In the data rows, 128 means zero.
Each row of this table is followed by its label. One hidden rule gives the labels. It looks at one to three of the table's principal directions, none of them among the few with the most spread.
[136 145 106 105 122 124 128 155 141 138 141  93 112 133 119  85 108 106
 101 114 132 123 136 124 165 115 160  78 119 119 137 113  89 151 119 105
 118 155 111 138 167  97 123 157 114 158  89 138] f
[ 92 114 162  80  74 129  73 102 125 113 133  93 169 128 150  89 131 129
 128 107 193 138 141 176 164 197 140 127 104 168 109  85 112 126  98 114
 122 149 123 137 141  94  92 170  94 131 191 159] g
[123 152 123 127 157 173 129 134 118 127 106 198 105 125 130 159 133 197
 124 165  88  92 112 123 104  90 126 195 170 119 110 154 120 107 138 160
 104 121 106 120 119 171 157 132 131 112 158  87] j
[102 173 116 154 123 151 121 151 126 131 153 156 148 122 137  93 112 143
 135 146 116  76 141 154 184  82 111 155 146 167 146 120  70  95 140 118
 124 131 167 147 161 110  93 132 100 161 133  96] j
[143 123 137  98 133  76  82 126 157 133 127  94 124 127  92  67 130  95
  56  95 135 169 140 155 136 164 170  77 105 138 125  77 124 168 100  91
  80 132  67 117 136 130 123 154 128 105  96 166] h
[152 129 101  43 147 116  71 156 117 125 102  93 126 142  96  78 124 127
  18  76 120 161 132 120 145 189 159  84 121 110 105 117 116 181  94 107
  87 175  38 148 120 147 145 194 109 143 107 190] h
[121 113 131 148 128 105 135 117 153 129 140 125 127 126 135 138 139 101
 175 120 146 148 129 143 119 135 131 111 113 141 134 114 135 110 132 116
 140 114 146 120 134 111 122  99 133 116 118 136] j
[134 149  89 218 159 163 217 141 102 129 142 172 172 153 138 193 125 150
 186 149  84  86 103  97 118  42  14 193 131 142 137 209 127 110 175 218
 185  94 208 165  51 155 121  85 158 144 111 115] e
[131  80 178 127  67  97  90  63 143 120  98 101 133 135 120 143 127 125
 122 117 182 191 120 126  72 191 157 129 116 104 108  94 148 158  92 104
 113 101  99  78 105 138 139 116 159  64 158 134] g
[145 168  75  67 154 168 115 191 144 171 115 104 111 149  94  76 100 134
  57 127 124 100 151  96 171  91 200  88 141  92 139 111  69 173  77 116
  87 195  76 148 189  75 146 195 108 184  61 127] d
[132 108 120  71 173 113 104 156 118 127 123 138  93 107 129 126 154 111
 107 117 116 147 135 129 110 161 173  92 132 123 111 119 166 123 123 107
 117 153  93 132 146 134 146 133 113 121 129 146] j
[142 139 148 114  85 123 115 116 132 124 123  79 126 136 108  72  93 130
  52 119 135 128 127 127 153 130 154  99 119 106 121  98  91 181 115 111
 102 137  86 111 140 128 122 168 125 129 124 127] i
[ 81 127 178  76  36 166 102 102 109 113 148  79 179 111 164  72 117 141
 129 128 199  99 146 177 199 179 129 137 106 172 108  91  95 127 108 141
 144 162 149 147 163  68  76 202  81 162 226 128] f
[142 117 110 215 160 142 161 125 131 117 112 178 100 133 127 185 125 152
 188 165 116 103 124 126  79  65  86 178 151 135 124 161 165 102 148 165
 160  93 176 102  96 164 148  70 174  94 116  92] h
[127 119 151 110  78 118 104  99 107 118 118  78 167 151 129  97 108 133
  81 110 160 148 124 133 144 159 119 128 105 124 115 113 113 174 108 134
 120 128 109 132  97 130 113 160 126 124 144 167] h
[172 129  84  92 178  83  99 176 155 133 117 100  67 135  75  76 114  94
  34  94  99 160 134 117 120 123 193  42 127 101 123 103 121 186 109  82
  80 155  42 116 148 148 156 153 137 115  43 161] e
[127 127 119 163 141 120 133 122 119 121 135 133 184 127 125 139 141 108
 144  92 114 141 132 128 148 166  55 142 119 149 148 147 141  97 147 130
 166 118 168 154  89 139 109 101 117 161 128 150] i
[103 143 122 108  90 136 141 133 117 135 162 108 180 125 140 122 131 108
 147 106 133 132 124 120 174 155  88 128 114 146 151 151  95 118 137 132
 150 138 158 175 130  92  95 155 102 177 141 146] f
[115 172 128 135 140 164 133 134 118 136 133 167 151 138 129 156 135 167
 136 160  91  77 122 111 134  99  96 191 154 130 160 161 125 102 142 143
 106 125 147 146 119 142 118 132 115 142 147  92] f
[126 133 118 121 102 130 105 140 130 133 128  93 144 130 121  58  97 117
  85 107 159 130 149 150 181 129 149  96 116 139 115  88  71 155 102 113
 130 152 120 133 156  94 112 160 112 158 111 145] g
[106 122 126 107  63 228 108 134  77 146  82 133 134 158 129 150  64 216
 107 206 168  83 125  71  99  66 171 213 192  61 117 142 101 184  69 168
 129 157 121 108 132 106 153 183 139 128 170  69] h
[123 116 117 168 144 126 153 126 106 105 133 178 135 126 135 186 137 140
 161 126  89 140  92 110  81 120  68 165 145 130 117 176 143 106 169 150
 157  94 148 132  66 185 133  84 143  98 151 120] f
[116 129 133 180 132 142 125 102 139 130 114 154 150 140 145 141 133 154
 186 148 161 108 146 168 135 104  99 182 124 167 125 119 130  94 117 160
 141 106 173 122 118 118 123 102 143 122 134 127] g
[121 133 133 173 133 137 161 120 108 121 134 172 120 116 146 171 130 148
 169 157  94 113 110 116 110  92  90 173 151 122 138 165 139  96 168 146
 150  93 164 124 110 159 136  87 140 121 142  96] h
[190 132 155 255 137 113 225  73 120 128  92 206  68 123 112 234 128 174
 142 195  48 122  82  62  12  26  66 206 159  70 122 207 171 131 187 181
 128  14 160  56  53 241 190  21 242  33 100  38] i
[118 101 173 108  96  86 115  94 114  97 138 116 111  88 158  98 144 114
 120 104 139 166 122 177 141 184 130 101 105 155  91 105 136 115 153 114
 137 108 113 117 134 148 121 127 119 108 177 154] g
[132  93 112 137 136  51  91 136 168 126 140  89 110 135 120  73 123  55
 129  81 177 191 145 170 130 145 183  36  90 156 113  57 106 146 101  66
 122 128 114 111 153  98 112  99 133  98  67 183] h
[117 147 144 190  57 146 164 103  93  99 156  87 197 142 142 114  88 134
 135 122 130  92 116 127 184 117  22 162 114 147 149 160  99 134 169 158
 182 110 198 151  83 135  77 136 119 169 162 124] j
[120 169  74 158 177 114 150 172 158 143 169 164 147 119 112 107 138 100
 147  99  74 126 128 144 178  97  87 116 129 167 162 142  75  90 159 121
 132 122 145 171 139 120 110 115 107 175  70 140] j
[146 109 142 127 139 134 120  89 163 146  79 139 100 152 121 181 143 155
 157 146 158 150 127 110  63 136 173 150 131  86 120 118 161 131  90 133
  98 117  97  84 124 131 177 104 165  84 115 120] f
[125 108 133 150 113 139 145 122 145 128 123 115  70 125 159 130 115 129
 198 168 188 103 148 155 123  79 177 112 122 134 110 103 134 118 114 134
 150 131 163  95 185  82 138 110 148 113 121 105] j
[130 142  78  93 185 168 122 196 111 142 128 110 122 143 134 111 122 119
 131 137 140  72 165 121 168 100 153 103 134 133 143 129 146 123 106 130
 146 197 151 165 168  78 122 153  94 192  96 141] f
[120  86 197  93  90 130 105  57 118 111  96 120 143 131 148 187 160 155
 149 134 168 158 113 123  65 212 133 167 118 108 105 127 198 125 112 139
 119 114 109  98  88 151 142 124 139  74 215 131] g
[106 146 161 150 140 133 146 112  81  91 152 138 153 123 189 136 150 144
 172 146 120  69 130 176 169 122  58 166 109 188 126 148 165  72 184 161
 156 114 198 157 106 150  87 105  99 144 191 138] i
[111 140 140 151 106 194 155 117  67 104 125 143 183 142 158 173 120 184
 153 158 121  65 115 113 136 116  35 217 143 140 127 188 152 111 155 198
 173 128 189 157  69 153 106 139 118 152 204 107] k
[167 123 112 138 198  84 145 143 133 106 130 144  89 127  94 161 150 112
  94 111  51 148 100 107  73 130 101 107 131 112 137 166 195 140 173 129
 111 107  86 122  73 212 152 103 149  89  96 146] g
[140 129 101 124 154 102 170 167 118 108 170 106 107 118 118 120 124  91
 111 111  76 130 105 118 135 107  99  79 118 130 140 161 146 151 179 139
 149 131 119 154 108 152 117 140 122 138 101 152] k
[109 117 144 135 103 103 130 121 123 130 152 100 148 119 157  87 124  92
 146 119 166 139 143 163 168 128 139  94  97 159 120  90 103 123 127 115
 149 125 162 137 152  84  96 116 113 140 127 150] h
[192 120  61 164 221 121 145 190 139 134 102 146  62 149  59 172 111 111
  84 134  59 127 121  48  45  74 145  96 170  59 151 165 188 168 131 108
 124 140  96 100  99 184 178  90 170 102  35 102] i
[110 127 132  98 106 166 117 121 106 126 118 138 160 129 134 129 128 168
 117 133 139 119 123 136 137 143 109 173 134 141 106 141 117 136 113 172
 130 140 117 147 107 128 126 173 120 135 176 135] h
[109 125 110  33 101 195 106 170 104 162 114 103 130 120 137  94 108 142
  95 137 170 113 151 100 163 140 209 105 146  93 109 108  84 155  69 124
 132 205 103 149 198  47 139 203  90 187 146 117] g
[146 166  57  76 212 157 136 228 120 143 149 133 124 136  79 115 121 112
  53 112  44  93 123  70 140 103 138  87 158  97 162 160 129 153 139 116
 112 193  85 176 131 136 129 171  87 182  80 124] h
[128 157 114  83 163 133 115 160 130 127 142 127 115 116 118  99 140 130
  94 121  94 104 137 143 166 135 135 114 132 142 144 131 133 121 139 123
 103 157  99 154 152 131 125 169  97 161 122 141] i
[138 126  98 124 155 176 149 159  91 129 107 154 129 142 124 165 116 162
 110 143 101 106 113  79  96  98 115 155 157  93 110 169 135 144 128 164
 147 147 126 138  95 150 151 131 134 134 135 110] e
[113 125 174 137  47 123 122  78 115 108 131  98 149 125 153 101 109 143
 125 126 165 133 121 156 157 148 111 142 109 142 110 111  93 137 133 131
 133 107 138 116 126 126 106 144 127 121 177 129] d
[116 150 138  83 156 164 143 130 128 151 130 168 136 128 131 207 171 151
 161 158  90 105 112  76  89 144 130 173 153  97 164 173 173  94 134 136
 102 137 124 145 125 130 142 129 114 132 159  92] e
[108 147 160  62 110 125  97 127 111 135 140 117 145 113 140  84 140 134
  77 130 127 123 133 148 164 156 158 124 120 143 124 104 110 135 118 117
  88 143  98 147 153 115 108 174  94 138 163 138] f
[ 66 134 219 100  15 124 128  55  99 100 175  86 195 101 202  98 143 131
 176 127 181 118 124 194 207 193  83 154  83 190 126 110 105  89 159 140
 148 107 180 155 141  90  60 160  81 152 245 143] f
[ 99 141 151 148  70 127 112  99 111 123 144 120 214 130 140  93 116 127
 115  98 144 140 127 148 180 163  75 154 113 160 130 113  66 118 130 122
 142 112 158 152 105 117  82 133 102 155 165 140] e
[129 139  93 142 107 162 152 163 135 152 141  63 148 153 134  69  84 104
 138 136 193  80 168 140 200  68 145  87 101 146 133  98  80 161  90 150
 164 176 179 151 177  32  98 163 120 189  80 137] h
[132 147 105 126 161 166 140 150 128 142 119 139 120 147 129 160 131 148
 156 155 123  83 138 107 126  97 128 152 144 116 151 153 151 113 121 145
 128 151 147 139 139 114 139 130 126 152 113 111] f
[136 119 123 121 159 114 134 129 140 143 124 144 137 131 119 158 155 110
 133 115 116 154 123 107  95 147 134 119 123 117 130 133 148 122 122 123
 120 124 119 131 111 131 139 105 135 114 112 135] k
[124 150 114 140 125 140 134 143 149 172 129 137 141 132 120 102 117 120
 123 141 143 121 148 120 150  83 168 120 130 124 136  99  68 133  94 117
 113 133 141 128 171  74 125 124 130 147  84 104] j
[ 81 135 170 173  82 182 144  78  99 125 127 176 180 124 185 193 142 180
 234 180 157  83 128 137 131 121  67 239 146 152 142 158 138  54 143 165
 167  96 223 132 117 113 108  92 122 139 213  79] f
[154 111 141 109 112  84  78 109 156 110 101  82  68 135 117  82 113 115
  89 106 169 155 143 157 126 160 193  69 111 119 106  77 128 156 102  73
  91 136  75  83 164 135 146 136 141  95 103 153] h
[100 128 156 145 111 124 116 104 145 130 143 137 166 114 151 111 146 117
 169 122 164 124 146 176 157 151 119 138 108 179 124  92 112  85 123 121
 136 119 167 131 146  94  95 111 110 132 162 123] f
[129 118 120 206 148  86 165 127 138 107 162 126 136 134 141 137 130  83
 185 116 123 129 122 150 126  98  77 106 102 166 138 131 142 104 171 127
 169  94 189 130  99 138  97  63 139 114 103 141] e
Which label does each new row get?
[137 127 146 133 124 127 160 109 117 125 125 142 106 112 148 160 146 137
 150 139 114 128 116 118 113 130 115 138 125 118 118 155 145 110 152 144
 136 108 140 122 125 144 145 109 143 120 143 114] e
[104 145 145  80  73 191 117 131 117 149 123  99 123 125 157  95 107 160
 139 172 191  70 160 139 181 108 183 140 133 128 123 103  95 132  86 139
 124 175 147 131 208  47 119 189 106 170 163  95] i
[ 95 132 149 142  77 163 139 107  94 121 140 127 202 139 155 148 118 144
 155 130 144 111 115 113 145 144  75 174 129 133 133 145 105 112 138 144
 164 125 180 150  97 114  92 125 104 151 190 112] f
[130 145  92 142 149 151 144 145 105 124 125 153 164 141 128 145 126 147
 126 107  95 121 115 111 144 125  63 159 136 133 127 173 106 116 147 158
 151 130 141 165  85 153 130 128 121 162 123 146] h
[122 168 101  17  81 151  79 166 139 155 133  58 140 137 102   7  88 132
  14  91 153 129 147 139 230 149 199  69 115 120 120  82  15 197  70 106
  74 202  40 165 199  62 118 255  80 199 101 169] f
[105 144 135 152  95 118 124 115 130 112 163  84 198 144 144  79 118 106
 144  98 161 112 141 179 204 144  68 123  87 191 141 108  94 118 137 136
 152 131 176 164 116  97  65 143  98 167 141 167] j
[143  91 159 181 137  69 135  74 158 121 114 161 110 122 123 191 162 109
 174 122 123 191 107 125  43 155 119 137 120 120 123 129 176 106 142 110
 122  61 128  81  86 177 151  45 177  47 122 124] j
[135 126 119 140 131 121 113 137 140 124 120 119 105 128 122  95 107 122
 112 121 141 129 139 143 140 115 157 101 130 127 116  98 104 135 118 104
 126 136 118 109 153 123 132 124 127 127 107 126] j
[150 138 100  83 157 123  92 158 142 139 111 124 114 135  74 104 119 129
  41 105  91 152 125  99 116 148 164 104 149  91 137 122 121 171 104 100
  82 154  47 126 126 151 152 168 123 129  91 139] i
[154 136 107 116 142 105 118 155 147 139 124 128  87 120  81  98 107 114
  53 114  83 156 117  97 113 115 175  84 149  84 135 116  99 169 124  87
  92 130  62 107 145 151 153 139 137 117  76 116] g
[150 135  85 120 167 161  99 164 108 122  86 163 100 143  90 127 100 183
  56 138  87 115 120 105 101  96 132 163 176  99 108 151 123 164 112 148
 105 145  70 121  98 186 168 159 142 117 112 122] j
[146 117 117 113 136 138 104 148 116 115 109  87 101 131 121  82 100 127
  86 124 150 110 154 142 154 129 157  94 128 120 115 103 142 155 110 119
 138 166 112 118 152 119 136 156 119 151 115 142] i
[153 144  90 153 174 105 136 158 160 155 129 141 119 135  87 115 124 101
  98 114  93 145 133 108 122  94 142  99 133 114 149 121 108 143 120 108
 109 124 109 126 132 129 141 109 142 132  49 128] g
[101 110 167 155 116 125 145  85 123 109 139 155 149 116 173 167 161 139
 207 142 152 125 120 169 113 143  87 171 109 175 109 133 159  79 151 163
 154  93 176 127 103 134 110  93 133  97 191 128] i
[173 100 120  95 127 112  77 119 160 136  57 107  27 138  99  88 101 154
  61 132 174 166 146 139  90 120 246  86 136  81  72  74 113 190  60 103
  73 142  29  58 176 135 201 154 176  76  75 139] f
[126 125 142 182 140 116 134 105 125 111 119 173 103 115 148 150 133 149
 165 147 115 123 122 152 110 104 108 162 142 141 118 133 137  87 157 128
 136  86 152 102 120 166 140  74 145 100 139 108] h
[105 119 213 130  46 128 111  36 111  85 122  88 167 130 173 117 132 167
 149 131 182 118 124 191 160 189  79 178  93 165 109 112 149 116 142 159
 134 100 144 115  98 145 101 150 120 115 228 150] j
[115 106 157 170 102 111 143  92 117 115 140 123 170 129 154 160 142 105
 183 119 154 141 125 133 116 157  80 141 106 149 131 133 153  99 145 129
 168 100 190 128  95 125 101  80 133 116 160 131] j
[108 124 127 170 102 146 166 120 117 124 150 128 166 134 148 154 121 125
 189 138 142 113 120 125 135 105  75 155 122 145 139 152 123 113 147 161
 175 113 190 144 105 109 103 112 131 141 146 120] g
[111 166 104 119 130 135 134 177 140 140 172 102 121 124 132  71 103  96
 129 133 124  84 147 138 199  83 158  80 128 142 164 103  77 121 136  90
 127 163 151 152 199  71  92 148  85 185  94 114] f
[152 121 117 157 143  99 134 130 130 113 127 104 129 136 113 106 119 105
 101 102 122 139 131 139 135 128 102 100 109 139 123 125 138 147 138 129
 140 121 128 126 102 149 123 118 140 125  98 156] i
[111 172 115 138 151 163 154 138 150 155 141 179 135 127 134 153 144 156
 172 158 100  87 126 125 142  83 119 173 146 137 155 147 101  85 138 148
 111 123 148 145 151 110 130 123 119 151 123  90] j
[120 136 139 255 143  90 166  77 169  98 158 157 163 130 147 174 154 107
 255 114 120 120 127 182 140 128   6 172 104 196 173 149 161  35 194 137
 177  57 227 125  85 157  96  32 143 127 123 132] i
[122 137 117 108 186  81  91 146 148 107 149 155 117 103 108  97 156 111
  98  88  71 156 122 174 144 169 115 109 131 166 138 116 141 101 160  98
 100 121  77 143 119 178 123 132  98 126 122 167] i
[138 141 116  93 127 128 113 146 145 147 128  75 131 134 122  56 117 107
  89 110 164 118 164 155 192 130 169  76  99 142 125  85  97 154  92 121
 115 169 112 142 177  71 119 174 111 172  91 159] i
[153 116 100 136 184  90 136 152 149 137 128 143  87 123 103 143 145  97
 125 122  99 154 127 117  89 111 147  95 129 120 134 135 161 135 132 117
 116 117 108 121 124 147 151 101 154 101  70 141] j
[131 132 126 141 129 100 143 114 151 126 143 113 141 133 123 105 133 116
 129 108 126 148 122 160 149 125 104 116  97 156 126 121 113 138 138 151
 123 109 116 139 110 131 120 137 137 126 106 167] g
[127 117 155  74 123 138 108 115  96 115 106 140 106 109 147 154 150 152
 112 132 121 133 121 115 106 180 143 143 142 108 108 146 165 116 132 121
 118 137 104 123 129 155 150 140 119 118 181 123] f
